In the rows, zero is written as 128.
which system made each run:
run 1, K126 (11 x 20):
[[113 135 149 161 113 177 214 121 145 121  87 127 112 144 122 184 140  94
  150 117]
 [126  83 187 131 133 146  82 146 174 103 126 126 101  95 165 139 160 133
  164 146]
 [ 71  95 111 111 123 162 126  98 123 112  61 116 123 123 152 150 138 128
   61 106]
 [100 152 163  77 135 103 139 139 114  72 109  60 140 107 133 149 123 139
  169 123]
 [144 176 153 104  83 158  92 142  96 157  98 124 121 123 179 143 100 148
   73 160]
 [113 161 169 135 127 171 144  75 110 156  93 102 158 159  78 172 139 128
  166 115]
 [131 113 162 109 138 128  24 119 140 160 138 127 135 117 124  93 138 168
  148 144]
 [ 83 129  79 113 139 127 107  72  86 143  99 122 159 158  97 106 124 139
   75 113]
 [139 175 132  92 142  72 118 135  96 114 173 108 155 114  86 102 105 151
  177 127]
 [172 163 104 134  92 135 102 138  98 190 159 171 132 158 133 109  87 123
   84 152]
 [147 127 118 169 159 139 161 101 137 152 163 140 159 159  48 141 143 112
  178 104]]
run 2, K589 (11 x 20):
[[ 85 126 128  95 142 144 125 187 176 120 159 160 123  86  99 105  74 148
  129 138]
 [142 122  96 122 115 143 132 117 116 113 163 199 131 147 122 124 100  62
   85 173]
 [113 117 142  97 133 180 130 115 169  72 102 130 165  93  85 164 150  82
  125 114]
 [144  35  88 113 116 138 124 157 180 146 129 139 110 136 159 118 157  96
  121 127]
 [150 140  81 100 141 127 198 157 103  86 104  84 152 121 150 137 156 109
   99 142]
 [150 146 138 105  89 150 142 193 152 129  89 150  89  68 153  87 138 155
  139 129]
 [180 155 125 151  76 122 149 101  95 138  93 152 109 161 168 119 163  78
  129 155]
 [136 135 175 137 132 145 130 100 126 108  72  88 128  99 126 151 193 148
  175 102]
 [135  84 117 161 115  97 117 125 116 182 109 102  78 166 176 110 142 172
  150 105]
 [131 190 133 138 145  80 145 122  54 104 123  68 138 140 141 137 116 167
  133 130]
 [125 169 173 157 111 124  86 141 127 161 142 160  98  92 120 109  92 194
  138 104]]
run 3, K687 (11 x 20):
[[152 145 146 163  95 188 133 126 164 202 107 143 135 123 115 161 138 135
  107  89]
 [141 103 120 159 144  89  80  94 137 142 125  86 157 191 136 116 174 104
  149 148]
 [135 129 121 113 160 140 118 122  83 117 101  86 135  77 135 142 167 202
   98  95]
 [100 157 146  99  79 107  98 144 128 192 100 131  99 144 152  82  91 166
  147 132]
 [180 189 156 143 121  95  96 103  70  82 162 143 142 122 114 124 126 110
  142 145]
 [138 133 125 171 128 156 136 122 135 184 146 153 131 119  69 144 106 165
  124  56]
 [107  97 101 146 163  63  99 125 142 123 160 101 145 181 113  80 124 127
  161 144]
 [101 140 106  98 174 124 156 136  85  81 142 123 130  62 118 125 131 184
   99 121]
 [ 76 144 137  83  92 125 151 154 155 169 133 166  98 128 121  97  69 129
  157 137]
 [167 128 136 129 137 112 130 109 108  61 187 173 138 128 108 140 126  61
  150 163]
 [129  81  95 146 136 185 175 138 152 145 125 151 124 119  87 164 121 127
  107  71]]
run 4, K718 (11 x 20):
[[168 157 142 111 111 123 119 149  69 159 152 108 119 181 147 145  68 136
  147 168]
 [157 142 160 173 137 176  84 161 122 140 133 140 124 144  78 130  74 167
  147 119]
 [ 75 115 136 156 147 112  45 104 165 125 137 154 139 130  90  82 112 146
  123 118]
 [ 78 144 113  83 159  93 112  84 128 105 170 121 179  95  92 138 126 123
  103 105]
 [102 134  92  58 104 104 187 145 128 176 163 131 128 113 130 142  87 127
  119 106]
 [171 102  94  98 115 154 152 162 110 149 160 156 117 173 116 124  80  92
  141 169]
 [165  94 112 172 147 196 125 159 157 114 132 175 129 125  72 117 124 124
  130 120]
 [ 88  83  98 158 149 117 112 103 191 110 116 161 132 116 112  78 180 106
  120 117]
 [106 126  97  93 154  96 176  90 131  87 137 115 155  87 138 140 192  96
  118 125]
 [143 134 104  96  93 123 222 149 113 157 113 115  97 115 171 152 146 121
  135 117]
 [198 111 131 151 100 151 149 159  99 120 104 137  89 178 161 127 130  97
  160 170]]
run 5, K423 (11 x 20):
[[172  94  85 140 114 107  70 160 162 142 155 124 154 136 156 121 128 103
   62 128]
 [114 129  85 134 140 128 181 155 196 160 134  91 176 135 135 143 164  98
   99 127]
 [110 147 123  92 127 160 189 156 167 148 112 155 117  88 144  99 168 125
  152 172]
 [139 114 124 131 126 173 167  79  80 118  89 177  92 133 122 119 172 111
  154 146]
 [165  95 142 144  99 120  84  93 116 100  89 148 103 113 102 110 156 122
  159  61]
 [151  84 105 170 118  60  92 132 127 121 148 112  97 127 181 121 139 143
  102  81]
 [111 150 111 168 145  73 182 156 152 127 138  60 143 128 152 150 144 149
  128  95]
 [ 98 189 155 142 140 117 183 165 139 134 140 135 104 104 144 103 121 165
  166 170]
 [103 149 162 147 154 143 150  77  72 111 131 155 105 153 105 130 121 131
  184 170]
 [115 111 176 121 128 134  55  81 105 101 131 145 122 117  82 139  99 145
  160  89]
 [120  85 120 113 122  93  62 126 103 129 156 107 120 144 155 151  70 147
   82 101]]
run 6, K589 (11 x 20):
[[111 150 152 102 135 134 109 112  58 112 106 120  95  83 159 135 124 199
  108 122]
 [146 153 161 123  57 112  83 121 105 173 110 126 108 150 150 145  74 134
  116  96]
 [179 159 165 152 139 118  74 112 117 144 166  87 181 144 120 168 144 127
  136 136]
 [101 128 123 175 165 161 111 128 158 197 131 107 157 144  96 126 134 186
  112 115]
 [ 64 146 104 107 155  96 119 118 123 157 142 117 150 174 119  77 106 139
  131 185]
 [100 142 121  69 149 136 102  89  83 120 164 174 136  78  89 115 108 158
  110 128]
 [132 108 124  86  79 138 112 113 136 158 138 163 137 147  79 141  69  81
  134  85]
 [186  95 111 116 158 128 104 139 147 102 180 112 184 139  81 146 143  83
  154 132]
 [124 100  68 156 161 161 161 169 172 135 121 134 149 122  83 100 146 141
  105 104]
 [ 93 142  87 107 124  91 169 154 156  99 116 150 127 133 133  57 128  88
  140 170]
 [133 134 126  96 123 134 165 106 102  85 139 197  98  59 130 117 159 112
  134 129]]
run 7, K687 (11 x 20):
[[104 119 102 127 113 176 135 164 186 146  88 132 159 144  75 120  95 111
  102 100]
 [125 118 102 120 152  92  97 135 177 102 161 127 166 123 155  98 170  85
  101 181]
 [115 134  98  58 129 167 185 110 108 162 120 123 152  86 130 162 157 136
   93 118]
 [153 103 152  84  92 144 121 151 161 171 117 135 108 139 138 106 144 108
  206 154]
 [191 118 113 147 125 159 111  95  66  89 106 164 114 132 137 119 168 108
  107 150]
 [126 137 119 158  88 146 137 141 163 144  46 115 130 132  99 109 140 132
  126  61]
 [137 141 118 169 123  46 102 121 150 125 142 114 127 132 188  90 180 119
  123 145]
 [126 174 125 118 134 121 194  99  67 148 119  96 127 106 138 170 149 167
  121  98]
 [127 125 183 147 118 118 124 145 141 168 136 122  85 143 137 120 113 160
  216 132]
 [136 127 138 181 153 124  99  82  52  71 137 154 102 155 123 132 112 135
  118 141]
 [ 89 135 140 156 120 131 123 148 157 109  95 111 133 118  82 138  80 152
  118  51]]
run 8, K423 (11 x 20):
[[ 94  99 144 165 131 176 113 146 215 157 143 165 126 118 109 141 114 121
  116 115]
 [ 78  71 122  76 127 134 138 121 151 114 101 106 115 151 176 140 146  88
  133 168]
 [128 160 147 115 115 177 147 113 117  98  81 129 135  68 137 171 151 131
   71 104]
 [162 140 129 136  43 128 129 142 121 165  77 154  86 160 151 104 103 105
  131 112]
 [202 130 149 167 131 114  96 114 124 122 132  87 150 146 159 153 194 107
  144 145]
 [ 91 123 134 186 142 141 117 123 182 194 120 127 125 119 128 116 156 179
  114  95]
 [ 76 121 116  84 135  84 144 115 115 139  93  87 115 144 172  91 158 142
  160 161]
 [130 199 140 125 141 132 145  89  70 116 120 138 136  72 119 135 152 170
  104 116]
 [151 146 123 130  80 101 116 121  88 177 127 153 100 163  99  90  83 145
  172  92]
 [187 113 131 134 169  94  76 125 101 113 186  89 159 137 121 136 151 145
  154 143]
 [ 79 119  98 160 177 136 129 144 156 160 156 124 146 122  86 119  98 183
   94  98]]
run 9, K392 (11 x 20):
[[123 108 143 170 123 138  66  91 138 123  80 130 115 105 154 122 178 153
   90 101]
 [111 166 118 101  81  72 103  94 111 155  81  83 152 155 160 105 145 117
  109 119]
 [164 171 145 122 129  93 108 117  94 177 167 100 140  89 128 141 146 192
  143  93]
 [150 176 140 165  98 159 136 131  90 197  97 136 114 171 109 114 100 162
  140 131]
 [141 146 155 151 154 115  83 137 122 103 118 105 141 153  83  79 128 152
  200 155]
 [ 78 129 126 169 146 115  75  89 104 112 130 179 105 126 104  81 102 165
  104 120]
 [ 81 154 103  75 114  69 126 120 111 130 150 136 140 154 107  89  72 111
  140 140]
 [147 123 116 102 161 125 141 145 101 139 220 158 128  94  97 143  85 159
  134 121]
 [129 120 105 135 120 189 181 170 134 141 124 167 116 162  88 126  74 108
  134 146]
 [129  83 120 125 174 143 124 165 175  63 149 135 144 123 102 108 144  95
  163 167]
 [ 77  87  98 137 144 144 143  96 146  84 129 182 115 104 136 132 140  97
   67 123]]
run 10, K349 (11 x 20):
[[105 161 148 155 147 167  94 140 168 101 126 147 157  62 100 130 135 156
   78 113]
 [ 65 124 115  83 116 130 135 133 187 178 119 127 145 158 129  98 118  96
  140 169]
 [158 107 137  69 176 163 118 141 114 106 171 109 150  80 127 158 156 148
  138 160]
 [136 111  79 104  94 182 127 137 141 187  81 162 124 120 119  98 139 136
   77 111]
 [181 132 112  95 120 100  86 133 102 100 127 107 157 173 128  91 137  82
  155 182]
 [162 174 121 158 134 127 118 101 131 122 133 148 160  66 115 122 187 137
   85  99]
 [112 129 100 117  98  77 168 120 160 183 112 117 129 163 134  85 161 100
  175 124]
 [177 124 138 128 168 113 153 119  73 109 174 118 108  98 147 149 168 163
  174 141]
 [126 128 103 150  88 146 163 106  98 165  75 163  84 134 119 118 124 147
  113  67]
 [154 119 142 141 109  65 104 115  87  83 144 123 103 183 136 117  94  92
  176 140]
 [117 162 145 193 146 113 135  98 116 104 158 140 136  90 119 174 125 145
   79  75]]
run 11, K392 (11 x 20):
[[144 153 149 208 113 113 132 177 180 129 149 110 122 134 168 152 117 125
  107 123]
 [ 89 170 169 187 156 122 152 113 143 112 130  91 138 153 165 166 140 122
  123 177]
 [ 52 131 195 120 143 135 124  95 131 124 121 109 101 108 161 169 130 161
  152 138]
 [109 111 166  73 103 153  71 114  91 142 108 109 110 142 163 165  86 143
  116 144]
 [144 127 140  87 117 151  64 141 123 130 115  78 171 131  96 163  85 141
  102  93]
 [135 142 119 145 125 155  75 161 184 186 135 120 176 130 105 120 108 148
   78 122]
 [ 99 164 109 137 169 146 127 113 156 177 138 109 193 149 100 110 158 137
  111 175]
 [ 72 129 126  99 171 155 147  91 129 171 125 144 133  99 101  99 172 178
  157 144]
 [128 106 106  57 116 162 120 103  79 160  99 161 104 128 119  83 138 144
  146 153]
 [180 108  90  75 112 136 100 128  91 107 109 139 144 112  71  96 131 124
  141  90]
 [184 120  74 159  99 110 115 152 147 141 136 171 136 122  90  75 124 111
  105  84]]
run 12, K349 (11 x 20):
[[143 116  99  94 112  76  66  75  96 108 145 144 158 138  99 106 126  93
  115 101]
 [143 144  80 146 136  51 122 130 145 141 188 131 161  99 116 105 141 136
   98  85]
 [124 160  83 144 151  95 209 158 130 157 154 114 138 136  99  98 133 151
  163 123]
 [140 134 137 146 152 149 188 142 101 101 129 168  84 107 100 103 139 150
  196 140]
 [103 104 131 139 114 151 156  82  96 100 112 206  76 135 123 126 123  92
  134 130]
 [121  77 119 113 108  89 121  99 119  62 146 145 113 136 139 163 110  61
  115  99]
 [137 116  99 161 124  90 148 163 156 104 164 111 131 118 162 166 108 110
   68  87]
 [132 156 115 164 126 131 193 202 156 119 108  77 139 154 135 146 105 123
  130 130]
 [133 156 181 169 137 183 157 165 148  93  97 127 107 117 138 141 137 136
  160 171]
 [ 79 115 176 128 111 190 123  85 146 128  79 151 106 135 152 162 144 100
  126 158]
 [114  70 152  79 115 129  72 103 139 114 120  99 128 129 171 178 135 101
  112 122]]
run 13, K126 (11 x 20):
[[ 70  76 108 134 156 144 152  74 108  87 128 137 119 147 133 174 127  98
   86 121]
 [112 117 154  90 140 115 127 183 139  82 153  95 118  84 127 154  80 158
  150 101]
 [134 149 118 125  88 168 124 170 126 132  85 112 133 172 160 143  79 103
   63 166]
 [124 178 171 155 156 181 157 123 147 107 110 108 165 110  84 161 159 130
  158 139]
 [101 114 145  79 102 153  73 129 172 169 108 169 117 101 146  82 145 134
  133 158]
 [ 97  98 100  86 157 145 140  60  75 102 105 115 155 141 109 144 158 107
  111 137]
 [161 139 140  61 117 110 101 160  97 114 141 112 126  75 112 121 101 173
  156  92]
 [178 154 105 124  68 138 113 132  94 164  88 115 147 192 134 125  98  94
   92 132]
 [172 171 153 172 155 133 119 112 135 136 142 101 178 116  79 146 180 141
  166 109]
 [113 115 102 121 106 103  86 120 169 206 127 160 119 123 142  57 153 149
  121 128]
 [108 111  83 136 175  87 164  65  74 106 142 119 137 158 118 119 167 120
  140 136]]
run 14, K718 (11 x 20):
[[ 93 200 107 143 113 106 167 104 130 154 121 171 130 125 138  78 149 113
  109 168]
 [152 153 169 102 115 142 165  91 125 146 150 147 137 120 104 160 159  90
  201 142]
 [135  50 154 129 125 140 128 122 121 147 146 144  62 118 155 161 131 157
  175  93]
 [119  67 114 154 147 117 109 135 105  54  91  85 108 175 137 139 110 122
  119 113]
 [125 185 120 164 123 109 130 172 141  64 110 117 144  92 143 119 108 135
   63 115]
 [ 97 201 133 146  99 117 145 101 148 173 128 152 147 141 155 120 133  99
   86 168]
 [143 142 183  95 133 161 134 117 144 164 168 121 150 125 118 178 141 110
  187 167]
 [107  54 153 107 149 172 110 132 117 157 126 129  75 118 142 149 116 188
  157 116]
 [111  85 107 109 132 132  82 135 103  59  67  93 130 157 114 107  99 129
  108 117]
 [146 182 104 130 101 112 101 150 132  94 117 138 159  83 126 112 112 126
   43  95]
 [126 173 108 136  98 115 135 104 150 213 149 136 170 153 139 130 140  96
   88 142]]

runs to name:
run 15 (2 x 20):
[[ 96 137  73 105 112  75 124 156 145 106 127 122 139 111 161  97 107 115
   48 118]
 [148 193 108 112 103 108 208 148 134 131 155 132 157 116 133 148 130  81
  119 136]]

K423
run 16 (2 x 20):
[[104  57 152 157 148 150  97  82 104 119  97  98  97 167 146 166 143 141
  139 117]
 [ 96 139 150 128 111 110  78 136 135  92  70  76 136 104 149 130 121 165
   87  83]]

K423
run 17 (2 x 20):
[[119 102 133  44 125 168  75 109 135 181 126 139 144  95 123 124 147 152
  127 138]
 [163 112  79  69 101 146 124 115  94 187 114 110 159 171 111 132 122 115
  109 121]]

K589
run 18 (2 x 20):
[[133 159 128 117 111 103  79 107 166 118 122 144 173 132 130  84 169  65
  121 175]
 [129 139 116  96 146 105 143  97 156 151 155 107 175  80 137 143 208 118
  124 125]]

K349
run 19 (2 x 20):
[[132 162 195 151 117 147  86 107  78 105  93 113 106 125 111 146 104 171
  161 111]
 [ 98 147 167 139  91 123  38  84 138 143 105 134 144 150 115 127  97 117
  107 109]]

K126
run 20 (2 x 20):
[[130 116 107 162  84 116 165 159 173 110  86 127 108 116 170 137 143  94
   87  85]
 [162 151 138 144 120  83 149 138 148 108 141  89 140 121 196 154 183  90
  121 152]]

K392
run 21 (2 x 20):
[[146 104 111 154 122 165 113 174 148  58  65 130 119 116  99 101 120 126
  107  97]
 [133 128  98 155  95  65 112 141 170  89 111 137 127 127 170  83 161  75
   97 130]]

K589
run 22 (2 x 20):
[[173 155 127 121 119 164 114 156 103 206 120  86 154 173 131 141 105 160
  123 154]
 [166 151 156 152 137 169  63 120 114 133  90 114 156 136  74 105 146 160
  161 125]]

K349
run 23 (2 x 20):
[[166  95 106 141 157 131 118 158  90  85 143 127 100  85 171 136 140 172
   77 126]
 [ 89 171 113 116  89 142 167 161 129 167  69 115 124 168 122 110  74 131
  113 133]]

K687
run 24 (2 x 20):
[[109 160 150 131 164 169 146 157 123 169 134 107 121 107 168 136 138 194
  115 188]
 [ 80 128 148 128 124 185 150 103  98 141  72 161  85 151 107 107 109 149
  164 150]]

K126
run 25 (2 x 20):
[[135 188 127  92  69  88 115 162 140 115 104  91 161 126 129 124  81 107
  106 100]
 [177 179 136 139 118 136 137 155 123 174 190 143 145 131 161 151 117 117
  103 184]]

K423
run 26 (2 x 20):
[[ 81  81  81  80 145 133 102 125 110 125 130 134 137 170 104 103  76 120
   99 147]
 [140 150 102  65 126 130 118 135 128  76 139 120 188  91  97 145 117  90
   81 119]]

K423
run 27 (2 x 20):
[[ 83 137  93 164 179 102 107 112 113 123 154  99 163 146 102 124 106 169
   75 116]
 [ 89 188 120 125 135  85 148 168 133 137 163 134 134 132 108  81  69 154
  142 151]]

K126
run 28 (2 x 20):
[[154 164  75 145 125 124 160 116 122 137  90 134 157 105  99  87 191 133
  103  98]
 [147 148 115 120 103  67 158 128 126 128 120 141 104 135 142  63 171 104
  195 146]]

K349
run 29 (2 x 20):
[[108  55  99 114 168 167  97 107  93 138 133 148 106 123 108 130 113 177
  103 104]
 [122 127  67  64 106 135 132 178 132 128  82 112 150 138 110  78  95 120
   96 129]]

K392
run 30 (2 x 20):
[[ 60 145 181 155 166 117  94  96 142  88 150 128 143 132  93 141 103 132
  153 137]
 [ 79  67 122 149 159 124  91  96 140 134 184 165 110 133 129 149  94 136
   96 113]]

K589
run 31 (2 x 20):
[[131 172 143 148  90 133 129 166 195 133  86 117 159 133  84 101 125 104
  158 105]
 [131 121 137 129 144 108  81  87 125 138 190 183 117  93 160 108 162 128
  113 166]]

K718
run 32 (2 x 20):
[[ 97 145 143 133 186 174 137  93 134 139 145 151 153  89  77 122 174 162
  148 149]
 [ 85  93 117  87 107 157 123  91 121 170  89 175  97 147 117  82 134 122
  152 145]]

K392
run 33 (2 x 20):
[[108 127 108 167 148 131 123  89 117 131 141 157 128  94 162 141 165 148
   42 117]
 [101 169 124  72  85 103 188 126 134 166  90  92 139 141 145 129 138 103
  159 130]]

K392
run 34 (2 x 20):
[[ 82 154 148  81 132 126 165 113 112 164 165 140 128 146  88 137  78 131
  185 143]
 [146 111 157  72 157 174  96 121  74 109 160 133 131 112  98 156  96 150
  148 152]]

K423
run 35 (2 x 20):
[[159 166 154 135 132 154 102 123 101 111  61  96 137  99 133 113 182 169
  131 133]
 [141 158 150 125  90  94  79  93 100 159  78 104 119 122 160 106 163 161
  130 102]]

K718
run 36 (2 x 20):
[[179 135  83 138  94 159 124 156 103 173  83 123 140 180  90  99 106 132
  112 106]
 [184 132 102 134 139 105  75 151 159 120 138 117 176 137 117  72 173 104
  130 167]]

K423
run 37 (2 x 20):
[[170  82 132 177 158 144 128 158 105 114 160 126  91 169 156 143 118 136
  150 172]
 [111 117 126 199 132 162 135 147 151  92  91 160  99 113  97 119 109 143
  104  77]]

K126
